In the data rows, 128 means zero.
Here are some points:
[128 128 129 148 148 127 107 109 146 148 129 129 108 130 107 107 128 108
 148 088 148 128]
[128 128 149 128 148 107 107 109 146 128 109 149 128 110 107 127 148 148
 128 108 168 108]
[108 128 109 148 168 147 127 109 086 128 129 109 068 150 067 147 088 128
 168 108 108 128]
[128 128 149 128 128 107 127 109 146 108 109 169 148 110 147 127 168 168
 108 128 148 108]
[128 128 089 148 148 167 147 129 086 148 149 089 088 170 087 147 068 128
 168 128 088 148]
[128 128 129 128 128 127 107 129 146 128 129 149 108 150 107 127 128 128
 128 108 128 128]
[148 128 149 128 128 107 107 109 146 108 109 169 128 110 127 107 148 148
 128 108 168 088]
[148 148 129 148 148 147 107 109 146 128 129 149 088 150 067 107 128 108
 148 088 128 128]
[128 148 089 148 128 167 147 129 126 148 169 089 088 170 127 127 088 128
 168 128 108 168]
[148 128 129 128 128 127 107 109 146 128 149 149 128 130 147 107 148 128
 128 108 148 128]
[108 108 169 128 128 087 127 109 126 088 069 169 148 070 167 147 168 168
 108 148 148 088]
[108 108 189 108 128 067 147 129 106 088 069 169 188 050 187 167 188 168
 088 168 128 088]
[128 128 129 148 148 147 127 129 086 108 109 129 108 130 067 147 108 128
 148 128 108 128]
[148 128 129 128 128 127 107 129 146 128 149 149 148 130 167 107 148 128
 108 108 148 128]
[128 148 109 148 148 167 127 109 106 128 149 089 068 170 067 107 088 128
 188 088 108 148]
[108 148 129 128 108 147 147 169 106 108 109 109 148 130 107 147 148 108
 128 168 108 148]
[088 108 189 108 128 067 127 129 106 088 049 169 188 050 167 167 188 168
 088 168 128 068]
[148 128 129 148 148 127 107 109 146 128 129 149 108 130 087 107 128 128
 148 108 148 108]
[148 128 129 128 148 127 107 109 146 128 129 149 108 150 107 127 128 128
 148 108 148 128]
[068 108 109 088 068 087 187 189 106 148 129 109 248 110 255 127 108 068
 048 208 068 108]
15 more points follow, each with its number after it:
[108 108 169 108 128 067 127 109 106 088 049 169 168 050 187 147 168 168
 088 168 148 068] 0
[128 148 129 148 148 147 107 109 106 128 129 129 088 150 067 127 108 128
 168 088 128 128] 1
[148 128 129 128 128 127 127 129 146 148 149 129 128 130 147 127 128 128
 128 108 128 128] 2
[128 128 109 148 148 167 147 109 086 128 149 109 088 170 087 147 068 128
 168 108 108 148] 3
[148 108 129 108 128 127 127 129 166 148 149 109 148 110 187 107 128 128
 128 128 148 148] 4
[128 108 149 128 148 107 107 109 146 128 109 149 128 090 147 127 148 148
 128 108 168 108] 5
[128 128 109 128 148 147 127 129 146 168 149 109 108 150 127 087 108 108
 148 108 128 148] 6
[108 128 129 108 088 107 147 169 106 108 089 109 168 110 127 147 148 128
 088 188 108 128] 7
[128 148 089 108 048 127 147 209 186 148 169 089 208 190 207 087 148 048
 068 208 108 168] 8
[128 128 129 148 148 127 107 109 126 128 129 149 088 130 087 107 128 128
 148 088 148 128] 9
[148 128 149 128 128 107 107 109 146 128 109 169 128 110 127 127 168 128
 108 108 148 108] 10
[128 128 129 128 108 127 127 149 126 128 129 129 128 130 127 127 128 108
 108 148 108 128] 11
[148 108 129 128 128 127 127 129 166 148 129 129 168 090 187 107 128 108
 108 128 128 128] 12
[148 128 149 128 128 127 087 109 146 128 129 149 128 130 107 107 148 128
 128 108 148 108] 13
[128 128 109 148 148 147 127 129 086 128 129 129 088 150 087 167 088 148
 168 128 108 148] 14
Which of these numbered points is nearest to each point below by angle, seen from the average point of the first points? Its number follows each.
[128 128 129 148 148 147 127 109 106 128 129 129 088 150 067 147 108 128
 168 108 128 128] > 1
[128 128 149 128 128 107 127 109 146 128 129 149 128 130 147 127 148 148
 128 108 148 128] > 5
[128 108 129 128 148 127 107 109 106 108 129 129 108 130 087 147 108 148
 128 128 128 128] > 14
[128 128 109 128 148 127 107 109 106 128 129 129 088 130 087 147 108 148
 148 128 128 108] > 14
[148 108 129 108 128 127 147 169 146 188 149 109 208 070 227 147 128 068
 088 168 088 148] > 12
[128 148 109 128 148 147 127 149 146 148 149 109 108 150 107 087 108 088
 148 108 128 148] > 6
[128 128 129 128 128 127 127 129 166 148 129 129 128 110 147 107 128 128
 128 108 168 128] > 4
[108 128 129 108 108 127 147 149 106 108 109 109 148 130 127 147 128 128
 108 188 108 128] > 7
